(in the rows, 128 means zero)
One turn sends every row of this set to another row. A few are shown first. Where does it send the rows asked after them?
j_167: [119 104 135 143 165 132 120 105 119 123 130 157 112  99 133 154 154 119
  89 127 112 117 134 154 143 120 169 146 113  99 113 118 128 128 118  85
 129  98 146 197 170 153 120 112 135 106 103 144 138 151 122 142 120 150
  97 115 115 119 100]
j_615: [139 118 129 136 135 132 154 118 110 122 103  98  97 131 148 115 132  90
 131 123 156 140 115 135 118 114 142 142 123 112 132 157 139  91 124 171
 117 114 104 137 127 140 150 142 125 116 163 127 122 151 109 123 157 118
 148 108 168 141 117]
j_447: [100 100 125 120 131 163 167  95 108 123 144 122  83 124 103  86 120 109
 158 126 154 105 123 136 114  98 125 105 157 116 136 111 130 113 114 118
  96 114 166 144 145 124 135 102 128 140 128 148 119 152 164 115 134 126
 139 148 136 137 153]
j_892: [136 141 143 143 153 110 117 115 177 126 122 135 143 142 143  95 154 126
 110 117  85 137 134 121 130 123 157  86 123 118 125 144 132 110 147 153
 138 114 122 158 106 132 129 149 132 131 113 139 140 129  95 164 132 160
  78 123 126 151 133]
j_450: [120 102 149 103 146 125 114 101 123 122 149 153 172 123 138 140 133 109
 137 143 128 116 133 145 129 151 119  77 105 133 127 112 151 125 121 119
 146 146 121  88 125 115 136 132  94  97 142 147 160 112 152 132 109 152
 132 108 161 137 135]
j_334: [101 100 124 151 156 125 163 155 125 104 161 149 150 122 127 168 157  88
 110 131  61 135 151 139 117 117 143  95  99  64 148 121 123 133 129 129
 129  47 128 131 158 133 135 104 117 136 117 141 137 125 138 145 127 124
 115 151 101 126 115]
j_724: [117 116 116 138 138 130 161 127 144 177 161 143 123 123 132 134 160  89
 127 114  84 140 142 118 141 114 128 132  99 157 160 150 143 123 109 127
 125  82 134 133 109 110 117 104 110 126 144 186 192 133 155 189 129 118
 128 120 175 137 124]
j_87: [151 125 154 135 151 129 113 112 139 111 128 121 118 126 173 130 128  94
 137 121 107 144 131 118 133  85 103 145 113 119 146 152 169 168 128 128
 117 129 169 142 130 135 154 170 134 146 140 145 140 116 135 120 133 141
  91 139 131  97 106]
j_370: [ 83 119 103 148 138 150 162 156 118 153 122 132 121 140  98 163 134 115
  98 124 113 112 118 148 131  71 155 148 111 146  84 133 109 130 135 124
 157  95 131 145 140 121 117 101  91 123 117 119 178 165 142 101 125 122
 132 129 105 138  99]
j_544: [151 103  97 127 160 126  99 130 120 144 137 134 110 124 118 138 107 160
 174 133 158 159 162 139 138 113 133 119  96 134 148  97  94 105 129  96
 142 102 155 133 149  94 151 138 105 160 145 176 138 112 158 144 125 141
 137 122 124 119 112]
j_349: [122  93 123 124 112 119 123 125 132 129 162 128 158 137 115 156 142 141
 141 147 177 146 125 125 132 138 106 139 116 107 131  93 147  90  87 106
 127 108 135 128 149  86 159 143 129 155 156 164 112 126 153 147 133 122
 148 156 148 124 141]
j_434: [135 137 136 106 152 117 106 122  92 149 145 131 141 138 151 134 124 140
 147 119 128 155 138 138 100 140 143  88  95 139 148 132 126 111 113 146
  93  96 172 136 127  91  95 132 126 111  99 119 133 108 126 159 135 105
 147 156 121 135 122]
j_180: [128 149 113  97 126 116 117 122 142 120 160 171  91 117 146 105 128  90
 151 133 135 132 173 133 120  98 113 135 114 103 163  96 131 110 134 123
 150 114 120 114 127 131 125 136 127 152 122 171 144 153 164  96 129  96
 152 132 145 117  90]
j_511: [116 107 113 125 131 130 153 109 137 168 117 124 146 109 126 123 160  98
 129 114 101 132 108 124 133 109 116 137 108 135  68 109 100 138 124 145
 143  72 141 139 136 133 130 146 120 129 118 185 194 127 149  88 113 131
  98  94 128 121 111]
j_814: [153 113  91 142 142 144 140 124 115 138 147 109 128 150 112 131 139  77
 145 137  95 122 114 123 110 104 129 125  87 134 132 129 121 157 124 114
  79 115 136 152 143 138 115 124 140 106 184 117 123 149 139 158 112 125
 112 133 156 141 103]
j_144: [109 116 113 147 144 135 124  81 137 124 141 160 110  92 125 150 183 139
 104 116  86 114 138 131 115 120 127 128 105  89  93 109 133 106 133 110
 173  85 138 125 124 174 153 112 163 136 131 175 144 144 121 148 128 119
 114 121 136 131 125]
j_954: [128  85 106 124 110 128 179  93 122 136 101 109 134 135  96 143 157 112
 127 122  94 135 147 123 121 120 125 103 114 110 114 146 100 132 127 170
 123  88 131 152 137 107 120 124 135 148 119 144 146 154 123 101 135 101
  98 180 135 106  94]
j_345: [113  81 122 139 144 130 133 165 135 128 191 141 134 143 134  48 143 126
 154 101 108 139 144 137 129 108 104 129 115 143 156 119 124 112 116 116
 139  90 146 138 126 128 124 142 111 115 147 177 153 126 152  81 135 120
 153 130 120 137 112]
j_529: [134 106 137 158 101 129 168 120 130 121  90 104  94 112 143 100 153  86
 151 101 173 172 133 158 129  97 133 129 105 114 116 115 108 109 108 124
 155 128 172 154 113 126 138 114 106 114 131 136 166 133 161 163 138 121
 141 120 123 144 145]
j_987: [125 106 105 175 140 155  96 160 104 147 161 154 133 128 142 131 155 141
 153 129 170 141 142 146 144 118 112 139 125 131 149 110 111 102  95 117
 131 101 143 131 156 131 118 133 124 140 174 130 106 109 163 148 132 118
 114 116 150 143 139]
j_399: [ 94 127 147 129 135 161 139 137 127 121 164 148  80 125 103 120 145 111
 140 122 169 101 141 136 104 108 144 162  93 123 146 129 131 100 111 122
 126 156 107 156 136 154 148 143 104 135 141 160 162 153 157 113 145 158
 142 156 134 135 110]
j_264: [115 137 151 131 126 131  89 129 110 136 140 137 129 182 141 146 147 136
 131 123 157 127 152 122 144 101 140 111 118  98  78  93 143 126 118 122
 128 172 139 123 127 125 115 147 126 130 123 116 100 129 165 151 122 130
 127 123 123 139 108]
j_968: [121 123 107 127 156 124 115 155 117 155 184 121 136 139 131 166 154 149
 172 132 174 132 146 163 131 104 139 112 108 117 179 128 140 108 116 114
 145 129 142 132 144 118 123 114 125 133 129 195 141 116 159 153 145 125
 119 178 145 122 117]
j_660: [101 117 102 131 120 143 169 116 128 142 119 133 152 130 114 134 142 133
 130  74 108 128 132 146 131 104  98  95 103 126 134  93 122 137 129 147
  91  80 138 118 126  97 116 103 139 114 106 169 132 155 142 150 110 101
 121 194 102 124  94]
j_831: [106 110 110 111 147 164 118 162 106 132 150 112 116 118 149 150 104 143
 123 147 166 119 108 128 141 105  85 114 118 117 157 123 143 119 128 100
 140 103 135 115 154 109 119 143  90 155 150 166 122 125 159 142 120 148
 120 159 136 115 138]
j_266: [109  87 113 171 150  97 148 137 141 103 141 113 115 122 108 156 137 140
 133 122  86 113 139 119 162 109 163 114 127  99 112 119 126 114 133  99
 121  76 167 157 147 143 129 113 124 140  72 143 155 150 135 132 106 132
 102 160 108 161 125]
j_516: [118 129 140 128 140 119 164 116 147 130 118 165 130 153 127 103 161 137
  60 116  94 129 128 140 142 107 137  99 110  94 120 111 124 101 118 148
 120 128 157 136 144 115 122  92 105 126 121 135 179 119 134 194 127 111
 127  93 115 135 130]
j_35: [137 130 116 134 176  94 139 130 155 113 133 119 137 141 128 133 145  99
 101 136 127  88 128 102 122 105 136 105  96  79 120 112 112 131 119 166
 116 118 116 129 143 124 100 142 129  95 102 135 178 161 104 172 105 128
 132 110 128 152 131]
j_240: [ 90 115 125 152 119 176 125 144 118 103 129 117 141 140 117 161 135 136
 140  90 136 122 117 142 131  60 179 101 113 134 114 112 110 151 147 111
 112  96 121 165 134 126 148 108 103 108 115 150 158 133 149 132 116 147
 165 139 103 151  93]
j_454: [126  81 112 132 158 157 108 135 111 132 122 148 123 152 121 131 135 151
 117 127 136 144 161 120 124 116 139  87 116 153 103 137  93 103  93 126
 115 128  98 117 124 112 124 101 126 129 129 148 144 136 152 175 114 151
 155 154 105 178 140]
j_473: [ 85 118 110 155 121 131 155 142 131 138 161 129 130 126 123  63 161  77
 141 138 152 159 150 139 131 132 141 123 129 110 149 100 118 126 117 106
 119 101 147 166 128 109 119 137 135 168 134 141 126 129 147 151 133 149
 176 169 101 123 114]
j_940: [101 113 136 140 134 127 150  75 152  94 156 143 141 112 133 146 143 151
 136 111 123 141 140 139 125 115 108 145 110 168  89 107 152 115 111 148
 144  78 138 135 137 130 102 137 121 125 131 154 177 125 177 102 117 135
 117  84 131 121 107]
j_342: [107 112 113 139 118 130 111 115 138 126 100 148 149 138 128 149 165  81
 141 133 129 127 163 168 131  92 149 134 124 100 112 133 125 152 132 129
 166 126 142 145 146 140 149 121 175 124 112 137 164 135 102  80 104 112
 104 160 130 128  87]
j_501: [136 126 130 126 140 111 152 152 155 122 116 110 128 197 185 105 110  90
 139 130 111 152 121 164 117  74 119 121 110 132 143 122 142 122 113 116
 181 117 133 139 123 127 115 121 120 149 121 155 141 129 135 105 146 145
 141 154 125 148 103]
j_540: [102 119 141 145 162 130 117 146 148 129 139 111 130 134 151 126 158 146
 113 144 160 142 159 141 156 134  90 113 103 124 128 143 131 110 136 143
 130 110 136  89 109 138 112 157 106 130  84 151 170  73 166 159 132 126
 153 144 119 125 125]
j_303: [122 130 150 143 143 142 155 119 145 109 163 139 137 135 129 163 157 131
  83  83  91 108 125  98 140 135 113 137 104  76 133 115  97 119 138 121
 165  69 164 130 144 141 129 148 121 126 138 160 143 121 113 119 140 122
 122 122  98 133  95]
j_691: [ 75 146 138 159 139 147 142 123 137 113 138 154 146 132 149 130 138 133
  95  89 120 144 166 157 138 137  92 140 103 140 136 137 148 137 136 149
 157  62 114 158 132 112 122 144 147 136 131 124 146 113 117 131 116 139
 154 176 146 104 114]
j_22: [111 131 127 164 136 137 141 131 167 104 141 124 115 147 105 151 137  88
 121 145 133 123 132 121 145  85 150 172 119 132 107 133 143 132  92  89
 154 122 129  95 129 104 157 100 147 117 129 179 173 135 168 155 118 121
 153 120 119 142 151]
j_978: [ 99 123 117 158 114 136 107  90 119  98 120 137 130 118 118 148 139 114
 159 130 142 131 169 141 147 109 184 114 124 104 127 103 137 165 118 154
 118 127 107 128 152 164 111 128 159 138 133 159 156 127 136 122  89 126
 111 112 135 118  91]
j_639: [135 101 131 130 166 115 186 169 134 170 111 136 139 146 136  64 133  87
 185 113 133 135 133 159 151 103 142 113 114 120 116 122 137 140 126 139
 143 117 144 146 133 132 124 114 134 128 146 163 171 128 120 170 113 134
 130 136 138 131 116]
j_478: [126  90 134 164 137 127 139 123 139 106 113 104  97 149 127 133 134 119
 103 103 123 149 169 126 148  64 126 155  94 124 150 144 122 125 140 103
 132 123 167 148 102  90 135 112 138 153 135 145 118  92 126 149 129  90
 164 145  98 124 120]
j_89: [ 99 123 106 107 127 126 174 160 159 119 111 130  93 157 137 128 138 112
 125 141 126 142 116 125 110 119 123 132  94 128 139 136 162 104  78 144
 160 136 112 112 133 126 116 145 124 127 161 156 172 168 142 136 134  76
 141 126 113 142 109]
j_631: [125 104 150 164 129 133 121 114 138  82 120 119 121 156 145 119 158 114
 100 133 104 103 135 143 104  75 136  87  75  79 107 122 134  81 134 136
 127 108 146 131 112 124 131 122 113 110 130 105 160 106  90 157 128 139
 124 147 130 149 122]
j_960: [116 114 132 121 162 119 102 124 160  94 127 118 132 132 151 106 139 118
  84 115 103 140 146 146 101  79 162 112  95  95 113 139 158 115 106 143
 169 103 151 122 149 120 138 126 130  94  89 131 167 134 162 164 127 129
 111 110  88 159 134]
j_13: [ 80 123 146 154 114 144 153 145 114 130 122 138 139  99 145 139 183 101
  90  95 129 138 138 147 134 104 159 143 127 119 120 164 122 141 131 153
 184  71 152 149 130 110 121 123 145 149 133 119 170  98 131 106 136 112
 143 146 124 124 123]

j_399 turns into j_180
j_660 turns into j_240
j_724 turns into j_478
Where do these go?
j_342 turns into j_511
j_454 turns into j_264
j_303 turns into j_334
j_516 turns into j_631
j_501 turns into j_639
j_987 turns into j_349

